In the data rows, 128 means zero.
Every row has a hidden score. In each pair, how much higher is the second row's than the first's? 20 means about the same, 40 much higher and 0 much lower. The score is a weighted sum of the row's numbers plus the product of two more (or one squared), each taken from its middle value.
[133 147 118 118 108 112 104 107 130 107]
[175 137 113 104 121 115 163 139 107 188] -> 14
[ 94 119  91  98  86  80  78  75  85 125]
[72 86 82 79 80 83 68 72 78 87] -> 22
[ 95 134  95  97  94  85  87  84 105  98]
[115 129  90  95 107  93 108  98  96 176] -> 17
[140 126 125 127 155 157 151 158 224 109]
[ 80  87  78  89  84  83  79  79  93 109] -> 15
[118 106 181 185 176 153 118 136 115 100]
[139 132  93 108 107 107 114 108 141 119] -> 29
[206 176 127 120 117 141 183 164 130 145]
[76 73 83 79 79 80 63 68 73 96] -> 22
[174 113 123 125 147 157 182 174 156 147]
[126 114 200 159 163 174 164 173 121 120] -> 8
[138 121  97 100 104 112 114 113 126 122]
[202 122 116 113 125 144 182 165 170 139] -> 26
[118 116 157 190 166 150 117 134 150 112]
[114 102 152 183 154 141 117 130 134 118] -> 18
[136 146 149 129 132 134 155 147  96 126]
[132 255 109 103  93 105 119 111  94 122] -> 22
[105 189 109  91  94  91 117 103  93 133]
[125 192  96  97  93  95 105  99  90 139] -> 17
[110  89 163 180 161 131  95 112 117 107]
[153 134 141 145 156 165 159 165 187 121] -> 27
[116 125  98  92  96  94 108  98  94 188]
[112 177 110 104 109 105 131 116  86 119] -> 26
[130 126 113 134 125 135 124 128 155 114]
[133 113  99 107 127 110 113 109 200  97] -> 14
[117 156 113 116 107 116 112 113 118  98]
[109 115 158 187 146 146 113 131 144 117] -> 21
[110  92 155 188 151 150 125 138 141 100]
[137 116 101 106 111 114 118 116 142 136] -> 28
[ 89  95 153 181 169 132 110 120 132 104]
[ 79  98  82  85  80  77  71  70  80 114] -> 13
[ 84  99  81  95  92  73  86  76  86 138]
[ 89 127  95  88 102  84  76  77  98  94] -> 16
[ 99 164 100 101  87  99 106 100  90  92]
[ 96 255  98  99  93  89 103  94  88 122] -> 33
[179 139 165 145 152 189 193 198 138 122]
[123 105 139 164 141 155 125 143 176 115] -> 34
[ 99 105 169 189 156 134 101 117 143  96]
[102 118 145 172 151 148 116 132 158  94] -> 23
[132 126 198 162 152 149 146 148 118 117]
[116 192  94  99 103  85 113  97  99 145] -> 27
[147 117 141 123 164 166 160 163 196 132]
[113 112 145 175 163 158 103 130 165 101] -> 26
[133 152 122 106 111 102 131 117  96 141]
[126 104 172 179 185 169 127 148 145 120] -> 28
[ 92 128  92  95  85  85  87  83  96 111]
[124  86 169 177 191 170 126 149 151 113] -> 23
[130 113 151 179 169 159 133 147 165 106]
[180 192 100 108  98 110 138 123 115 134] -> 15
[115 186 106 105 106 110 108 109 107 106]
[198 152 124 121 149 154 184 172 157 141] -> 25
[146 145 167 130 136 143 172 160 122 133]
[137 128 108 125 103 124 111 117 157 107] -> 36
[121 113 194 166 172 160 148 154 130 109]
[122 124 186 174 177 185 148 169 136 119] -> 21
[140 124 135 149 130 161 139 151 160 121]
[151 127 103 107 104 116 123 118 157 144] -> 23
[124 160 110 110 107  95 109  99 125 108]
[109 110  95  95  93  87  99  89  96 248] -> 10
[ 96 128  89  95  93  92  92  90 123  82]
[190 146 139 124 152 158 184 174 146 142] -> 17
[164 113 111 112 125 126 136 131 169 132]
[ 66 100  79  93  77  72  77  71  82  98] -> 15
[108  98  95  95  97  92 100  92 105 204]
[113 206 120 115 101 104 103 100  95 119] -> 22
[135  90 166 172 181 188 145 171 156 120]
[114 107  97  88  96  93  98  92 124 180] -> 8
[108 120  92  96  98  80  96  85 105 190]
[149 121 144 146 177 176 156 167 171 121] -> 34
[151 130 170 120 134 143 183 166 119 130]
[173 120 130 113 151 151 176 166 140 161] -> 26
[219 181 117 112 119 127 181 156 122 136]
[132  93 145 161 175 169 130 151 190 131] -> 29
[ 98 111 132 148 127 139 109 123 131 108]
[169 122 101 100 111 100 132 114 111 208] -> 14
[164 126 119 112 140 129 134 132 157 148]
[125 133 186 149 129 154 155 155 103 106] -> 12
[101 112 143 182 168 145 110 127 146 105]
[120 119 167 163 197 180 146 164 177 131] -> 19
[109 166 117 123 105 105 115 108  97 120]
[120  98 129 153 138 144 126 136 166 110] -> 29
[115 111 176 182 172 164 136 151 142 117]
[ 60 106  90  83  89  76  76  72  80  94] -> 19
[168 123 152 137 172 171 179 179 165 131]
[108 132  90  94  91  96 100  96  89 180] -> 19
[ 94 105  92 102  87  86  82  83 102 104]
[128 135 151 126 125 127 173 152 104 128] -> 15
[170 237 103 106 101 101 120 109  97 137]
[135 115 152 158 177 181 135 161 177 108] -> 33
[132 127 155 176 156 169 144 158 160 117]
[150 153 109 105 119 117 161 141 111 194] -> 17
[ 96  90 156 182 175 127 120 123 120 109]
[100 114 157 185 151 139 114 128 120  95] -> 9
[119 122 102  95  94  95 116 103 105 215]
[161 101 107 109 133 123 137 131 165 150] -> 27
[194 135 111 120 111 122 149 136 166 134]
[101 103  91 103  96  94  96  94 135 122] -> 11
[ 92 158  91  96  85  82  93  85  82 116]
[104  90 166 186 173 149 112 132 136 106] -> 23
[192 170 132 113 117 131 183 158 125 137]
[192 131 156 130 141 155 199 181 132 136] -> 21
[157 128 161 159 186 188 164 179 164 127]
[106 163 101  99 100 105 111 108  94 133] -> 15
[168 129 151 121 162 165 177 174 139 145]
[169 149 159 144 150 184 188 190 152 117] -> 19
[101 184 118 112 101 101 113 106 106 103]
[199 127 116 124 131 156 170 166 175 133] -> 36
[143 168 134 126 124 137 160 151 112 112]
[128 160 102 110 100 107 128 118 134 115] -> 28
[ 92 117  81  94  83  87  73  76  96 115]
[116 255  92  99  96  95 104  97 109 117] -> 21
[ 94 101  90  99  86  85  80  79 107 107]
[ 82 100  84  89  84  87  84  83  84 124] -> 18
[125 120 153 161 151 163 147 158 144 109]
[ 99  98 161 188 159 136 109 122 122 110] -> 22
[118 100 170 192 155 146 114 131 120 106]
[115 109 142 169 143 146 123 135 145 101] -> 24
[104  85  88  89  95  89  95  90  98 157]
[158 113 136 131 179 168 168 171 161 133] -> 22
[137 117 112 105 118 121 124 123 192 116]
[147 126 148 146 193 177 152 166 185 114] -> 21
[137 159 134 117 134 131 164 147  96 135]
[119 205 121 106 101 114 120 115  99 109] -> 18
[171 153 158 131 152 179 200 196 133 117]
[105 104  86  98  94  89  93  87 111 147] -> 30
[141 127 164 141 174 196 174 189 141 134]
[183 133 107 107 109 123 131 128 141 183] -> 34
[117 129 103 108 108 109 101 102 122 107]
[146 124 134 138 142 152 155 154 202 105] -> 26
[ 99 121 167 184 167 140 115 128 128 109]
[107 104 167 174 174 137 114 126 136 111] -> 17
[110 240  95  95  89  84 105  92  99 125]
[ 98 105 173 189 188 150 115 133 120  92] -> 19
[103 181 113 116 113 101 108 102 109 109]
[ 87 145  84  94  92  73  77  70  83 108] -> 16
[108 104  99 115  98 122 109 113 163 116]
[128 135 106 105  97  99 101  96 126 122] -> 11
[112 108 151 175 167 158 134 148 184 102]
[105 237 108 109  99 107 108 106  93 110] -> 11
[120 176 131 117 112 127 134 132 106 104]
[114 255 100 111 102  94 104  96 101 128] -> 31
[136 100 171 172 201 175 138 158 152 116]
[109 103 163 174 159 167 124 147 150 117] -> 22
[111 114 139 164 140 147 108 127 141 102]
[125 167 109  96  94 101 130 115  99 161] -> 15
[127 119 171 172 165 173 149 163 146 107]
[157 137 162 131 144 168 187 182 123 131] -> 16
[175 147 128 122 127 141 132 137 180 113]
[169 113 130 111 123 130 170 151 116 181] -> 9
[118 106  93 106 107 101 102  97 136 123]
[122 153 123 131 117 128 114 121 140 115] -> 18
[102 105  94 103  98  94  98  93 135 108]
[175 116 116 108 129 133 145 139 152 161] -> 21
[107  99 148 186 147 133 115 123 116 110]
[106 119 142 176 147 139 106 122 131 103] -> 23
[182 130 133 127 160 157 163 163 176 150]
[160 115 144 126 173 168 170 171 157 138] -> 18
[163 127 153 134 172 183 191 191 154 126]
[183 127 134 126 143 164 179 174 171 145] -> 26
[114 104 180 184 199 164 132 150 143 108]
[174 124 119 100 109 112 163 138 121 188] -> 15
[102 105 174 181 195 157 122 140 132 113]
[156 211 101 101 110 104 145 125 111 141] -> 14
[155 136 105  98 119 110 129 119 108 243]
[110 172 109 101  85  99 111 103  81 136] -> 29
[116 201 105 114  98 108 110 109 102 117]
[115 105 186 162 195 181 153 169 141 109] -> 25
[158 137 162 156 147 187 179 188 154 108]
[ 88 221  95 108  97  96 103  96  93 107] -> 36
[105  89 159 184 169 147 119 133 144 115]
[162 130 112 104 122 109 142 125 107 238] -> 2
[113 149 113 124 113 106 114 110 112 107]
[153 121 137 138 171 171 149 162 204 124] -> 26
[112 123 140 171 148 142 118 130 138 110]
[168 129 127 145 136 160 159 162 165 115] -> 24
[176 148 102 114 103 120 136 128 126 133]
[ 82  90  94  94  96  95  97  95  96 113] -> 13
[131 109 122 125 122 130 115 121 211 122]
[ 99  99 159 186 161 142 120 130 132 105] -> 15
[168 133 145 134 134 167 184 179 136 126]
[101 110 144 171 158 143 120 132 154 113] -> 31
[113 130  94 109 100 116 107 110 127 114]
[170 130 140 148 156 184 178 185 164 132] -> 19
[126 124 186 180 167 168 130 151 135 113]
[ 97 123  79  94  96  80  77  77  97 195] -> 16
[130 108 179 167 200 182 137 161 150 112]
[135 110 122 141 122 147 126 136 173 114] -> 32
[109 237 101  98 101  87 103  93  92 103]
[167 127 159 151 155 190 179 189 174 135] -> 22
[138 112  99  97 100  96 105  98 108 159]
[193 180 109 108 103 116 161 140 116 178] -> 20
[116 113 142 164 131 150 119 136 144 115]
[123 132 175 172 152 150 135 145 114 108] -> 12
